One turn moves each row of this set onto another row. After a few examples, where does it send each row asked below?
Gar: [ 39   8  -1  -9 -14 -26  20  32 -26 -26  -2  16  22   2   3  19   8 -33
  34 -21  23  33   9]
sugi: [ 13 -30 -26 -18   0 -26  -7  17  11   5   6  -5   1  23  36  32   2   5
  14 -12  30   9 -13]
rere: [  6  -5 -10 -30 -32 -20  13  13 -19  -2 -12  21 -14  28  32  32  14 -23
   8   7  17  25 -11]
minaf: [ 14 -19 -12 -34  -1 -28  -1  20  -2   1 -26   9  -6  19  41  31   1 -26
  -5  -5  25  17 -17]
Zoz: [ 15   2 -15 -28  -6 -35   9  21 -13   1  -8  12 -12  19  47  30  16 -20
  11  12  18  -4 -21]
bog: [ 23  -2   8   6 -20 -13   8  20 -11 -21  21  29  18   1  10  24   6 -11
  26   5  35  37  -1]
Riso: [  1  -4  10  -6 -26  18   0  36 -20   6 -17 -18 -12  11  17  23  22  11
  32 -11  -4 -15  20]
feru: [ 35 -12  10 -11 -11 -12   9  41  -8 -14 -23  -1  24   3   2  13   2 -40
  26 -33  25  37   8]
tokun: [ 29  -3   8  -8  -5 -10  -1  39   6  12 -53 -26   1  17  25   2  21  -7
  26 -17   9  -9   1]
gefad: [ 11   0 -12  -9   4   7 -15  37 -12  -3 -26 -31  -7  26  21  14  16   3
  23 -19  22 -29   9]
nini: [ 34 -25 -14   1  -5 -20  -4  27   3 -14   4  -3  25   6   1  22  -4  -4
  35 -37  32  31  11]
Pemu: [  3  24  -7  16   5 -19 -15  23 -11   0 -14   2  41  48  26  15  15  -5
  18  -6   8  38  20]
rufi: [ 36  21   1   5 -16 -12  14  37  -7  -4 -36 -23   2  17  18   5  31  -6
  43 -11   4 -21   4]
kat: [  5  16 -13  15   9  -6  -7  27  -6  -6 -14  -3  47  46  21  24   8  -9
  12   0   2  33  19]
zinu: [ 31  14  18  26 -21   1   4  31   2  -5 -12  -4  13   8   6  -1  26  13
  44   2  18  -3   7]
faton: [ 29 -15 -15   9  -7  -9  -5  29  19   3 -20 -33   8  22  15  15  12  15
  41 -27  20 -10   3]
fofu: [ -3 -14  -4 -31 -11  -7  -4  17 -35   3   0  16 -17   4  28  41   8   4
   7  -3   9  10  13]
Goge: [ 20  14   2  -5 -36  -6  12  22 -10  11 -46 -11 -14  28  16   8  30   3
  30  -6   1  -7   7]
kula: [ 30   6   9 -12 -36 -11  19  30 -25  -7 -16  13  16  12  -5  15  19 -26
  37 -22  14  42  20]
dimo: [ 12   1   1   0 -14 -15  -3  10   2   1  -1  13  -9  18  39  21  20  13
  13  29  25  -4 -17]
Loru: [ 24  -2  -6 -11   4   0 -11  41 -28 -19  -5  -6  23   6  -7  14   6 -13
  29 -40  32  15  32]
pev: [ 12  -6   8  -3 -24   9   6  29 -36 -25  -6   7   2  -4  -4  33   2  -7
  30 -28  12  22  28]
dig: [ 34  -9   2  11  -9 -28  -3  17 -28  -2  -4  18  13 -23   9  -5   2 -12
  19 -20  13  18  15]
til: [  7  21 -14  18   9  -7 -10  23  -1  -3 -25  -9  42  48  25  25   8  -2
  10   2  -2  25  20]
nizof: [  3 -23  -1  -4 -15 -19  -3  24 -13   9  19   7  -2  -2  40   5   8 -27
  17   3   4  -2 -17]
laru: [  2  28  -9  23   1 -13 -17  14  -7  -8 -27  -4  33  52  28  17   9  -3
  12  -4   9  26  11]
losa: [ -1 -16 -20 -38   9  -9 -17  30 -25  -8  11   2   1  21  30  32   4 -14
   5 -12  36   6   3]
dopi: [  1  15 -20  11   6  -7  -9  21  -2  -6 -18  -2  39  49  29  30   6  -8
   4   7   1  28  12]
nuza: [ 21  -4  -1  30 -25  -7   0  15 -11 -14 -24 -10  -7   0  23  -1   3 -10
  22 -12   7 -24  -8]
Guf: [ -8  21 -10  15   0 -12 -16  19  -4  -5  -9  -2  36  56  32  22  10 -13
  15   2  10  32   5]

kat turns into dopi
nuza turns into dig
Where do these go?
tokun turns into feru
rufi turns into Gar
faton turns into nini
Goge turns into kula
gefad turns into Loru
Pemu turns into Guf
bog turns into dimo
fofu turns into Riso

One turn moves each row of this set onto another row. After a few examples, where does it send each row asked below?
zabov: [ 28  37  -8 -25   7  -3 -14 -35 -12  -5  38  -6   4 -11]
zogep: [ 24 -18  17 -28  16  32 -17 -35 -17 -27  36 -21  22 -16]
mar: [ 15  -2  22  -6  40 -13  13 -13   1 -26  16 -24  28  11]
kam: [ 19  11   7 -15  31  40   9 -26  -3  29  19 -12  -5  -6]
Lemo: [ 25  24  24 -27  22 -10  -3 -44  -7 -16  -6   9   8   6]
pokef: [ 18   1  -7 -10  -3   3  26 -40  15   6   5  -9  33 -15]
Tuvul: [ 13 -12   5   0  29  -3 -19 -18 -11  11  18 -35  15  -6]
Guk: [  4 -16  12 -20  11  19   4 -35  22 -30   0   5  10 -14]
kos: [ 21 -19   4  -4  34  -2 -12 -16 -17   8  14 -29  18 -16]
safof: [ 18   1 -12 -14  -5  -7  32 -35  11  -7  11 -12  22  -9]
vov: [ 15 -14  27 -29  14  24 -16 -36 -15 -29  39 -30  21 -11]
Bep: [ 12  15   2  -8  19  42   9 -22  -4  24  17 -15  -2  -3]
resup: [ 28  10  36 -29   4  10  28  -2 -13  -1  12  -9  -1  -4]
Pokor: [ 19  -3  -4  -7   4   1  23  -4  -2 -21  35 -30 -10   3]
vuz: [ 27 -12  18 -29  18  29 -20 -34 -16 -32  42 -22   7  -5]
fegif: [  7  20   2  -8  44  25  -9 -28  13 -20  35  -8 -13  -1]
daro: [ 17 -15  -5  -5  25 -11 -16 -12 -10   7  14 -29   6 -20]
Fet: [ 25  19  31 -29   1  13  26  -2 -26  -5   9 -11   5  -2]
Peda: [ 30  20  30 -27  20  -5 -11 -37  -1 -12  -2  12   7   7]
suveb: [ -2 -13  17 -21  21  19   8 -23  23 -33   3   1   6 -16]
divip: [ 28  12  31 -31   3   5  27   1 -14   0  10 -11  20 -11]
Zup: [  6  30   3 -14  45  24 -11 -24   9 -17  44 -13   7   3]
dema: [ 19  30  13 -35  18  24   2 -40   0 -17  39 -11  46 -10]
vabe: [ 21  -6   3 -10  -8   6  17  -7  -8 -23  38 -22 -17 -11]
Nago: [ 13  -7  11  -7  31 -11  22 -20   9 -25  18 -30  36  11]
suno: [ 32  22  29 -29  32  -1  -5 -47   1 -10   2   6  15  13]
vis: [ 26  13  -4 -18  16  41   9 -35  -7  27  23 -11   1  -8]
gok: [ 19  22  23 -32  21  35  10 -31  -2 -18  34  -9  46  -7]
finu: [ -2 -12  13 -25  11  22   7 -43  20 -34   5   0  10 -17]
zuto: [ 36  25  -1 -22   1  -8 -18 -43 -18   4  32  -5   7 -16]

Lemo turns into Fet
safof turns into zabov
fegif turns into mar
Where do these go?
vis turns into daro
zogep turns into Guk

One turn moves each row of this set onto another row. After a few examples, where does it send each row asked below?
fevu: [-26   4 -16 -14   4  13  -2 -16 -14  24   8  20  -4 -22  -6   3  25  -1]
fata: [-12  -4   9  11 -10  -8   0 -19  -4   3   5  13  -6 -38  39  20   9  11]
vilu: [ -1  19   1 -19  -8 -11  -3   2 -38  30  14  14 -11 -19 -28   6  10  23]
Zotam: [  8  24  -3  -4 -14 -15  14 -22  -6 -16   0  -1  38 -16  13  -2 -12  28]
tafiz: [-14  -3  17 -33  -7  -2  33   1 -27  25  10 -12   1 -34   7  24  -9   8]
Puge: [-13   3   4   8 -18   2   5 -15   5  -2   8   8   3 -50  38  19   7  22]
kaba: [ 12  39  10 -23 -22  12  -6 -11  -9 -11 -15   7  15  -9 -11  11  26  -3]
Mit: [ -3  22   3  -7   8   1  17  22 -26  10  10  -2  15 -31  16  19  12  57]
Rasor: [-17  37  32 -18  15  15   5  -7 -25  13  -2  -6 -16 -26   4  27   4  16]
zuvek: [  5  14  13  -8   1   8 -28  20 -23   7 -16   9  10   0 -18  16   9  18]
dit: [  3  -9   8  11 -11   2   7 -18  -5   5  -6  14   9 -41  37  22   4  18]
lozig: [  3  17  15 -11 -27   5   8  14 -25  12 -18   8  -2  21   7  14  19  -9]
mosot: [ -2  21  -1 -30 -28 -16   4   7  -5  27  -1 -28   7 -16 -18 -13  25  20]
dakun: [ -2  -8   2 -18 -14  -6   0  32   1  -2  -7 -14 -17 -33  30   2   2   6]
bibev: [-24  53   9  -2 -30   5   5 -10  -8  14 -14  -1  19   3   0   5  -3  11]
duvo: [-12 -16   5 -28  -7   7  36   5 -19  22  18  -8   1 -37  11  18  -4  13]
lof: [  3  21  14  16   9  -4  -3 -32 -13  -3   3  12 -14   0   7   1   0   8]
nari: [ -1  33  20  -8  20  30  22   4 -22   8   2  -6 -13  -1  -2  15  22  18]
Dozo: [ -5  15  -8   8 -10  16   9  31  18  -3  -6 -20  -3 -26  24  -9   6  30]
tana: [-25  21   1  14 -22  15   4  -5  -7  23  -9  19  -9  -7  24  13  31   2]
duz: [-13  29   9  -9  12   4   8  30 -23   4   9 -11  11 -19  11  19  11  51]
Rulo: [-13  -2   4 -37  -2   1  34  -7 -25  19   4  -7  16 -40  16  19  -6  13]
Dupum: [ 31  -2   7   2 -12   5  16  24 -11 -18   4  -2  13   2  14  10  15  25]
lelim: [  4  36   7   3  18  12  20 -18 -15  -3   7  -3  -3  14  -8  -6  10  17]
bal: [  2   0  -1 -26 -29 -10  -3  -5   5  15 -13 -20   6 -10  -1 -12  31  -5]
Balo: [-26  35   5   6 -11  -9 -15  18 -30  25  -4  11  -3   2   5  11   9  31]
Bev: [ -8  31   1  11 -19  29   2 -27   5  19  -7  11  11 -26 -14   8  13  13]
duru: [-11  20  -3 -16   5  -5  11  31 -24   2  20 -11  15 -21   8  10   3  52]
Zuvot: [ 28  -6  -1  -7   0   9  29  15 -18  -8  -1  -1  24   5  13   8  15  22]
feti: [ 27   6   7   0  -7  11  30  14 -11 -14   2  -3  12  11  11   8  24  14]
sidef: [-13  22   5  -5 -30 -12 -12  -7   8  34  -8 -22   6 -33  -9  -7  15  30]
pogik: [ -8  15  29 -10   6  -1   1 -29 -21  10  -4   3 -19 -18   6  18 -11  -5]
mamid: [ -8  10  -4   5 -21 -16   3  13   8   9   4 -16  -8 -36  13 -15 -23  30]
kiz: [ -2   8   2  10 -17  -1 -23  15  10  23 -16 -18   6 -13  -2  -7  28  32]
Nibu: [-11 -11  -1 -14 -12   3 -13  14   3  30 -15 -17  -4 -21   7  -1  39   9]
soz: [-27  18  -1 -19 -23  -1  26  -6 -28  38   5   5  -2   3  -6   2   2  -3]
viki: [ -2  24   1   8 -14 -10  16 -28   4 -12   5  -7  30  -5   6  -5 -19  20]
Tud: [  6   3 -15 -14 -24  -6  29  11  11  -4  10 -15 -10 -19  17 -22   4   3]
refi: [  4  14   2  -7 -20  -2  14 -18   7 -19   0 -10  35 -13  10  -1 -20  13]
gol: [  4  26   6 -27 -28  -1  25  28   2   2  -2 -31  -1 -33   7  -5 -11  20]

Rasor turns into nari
dakun turns into gol
feti turns into viki
Where do these go?
Nibu turns into mosot
Puge turns into duvo
Mit turns into Zuvot
bibev turns into tana
fevu turns into vilu

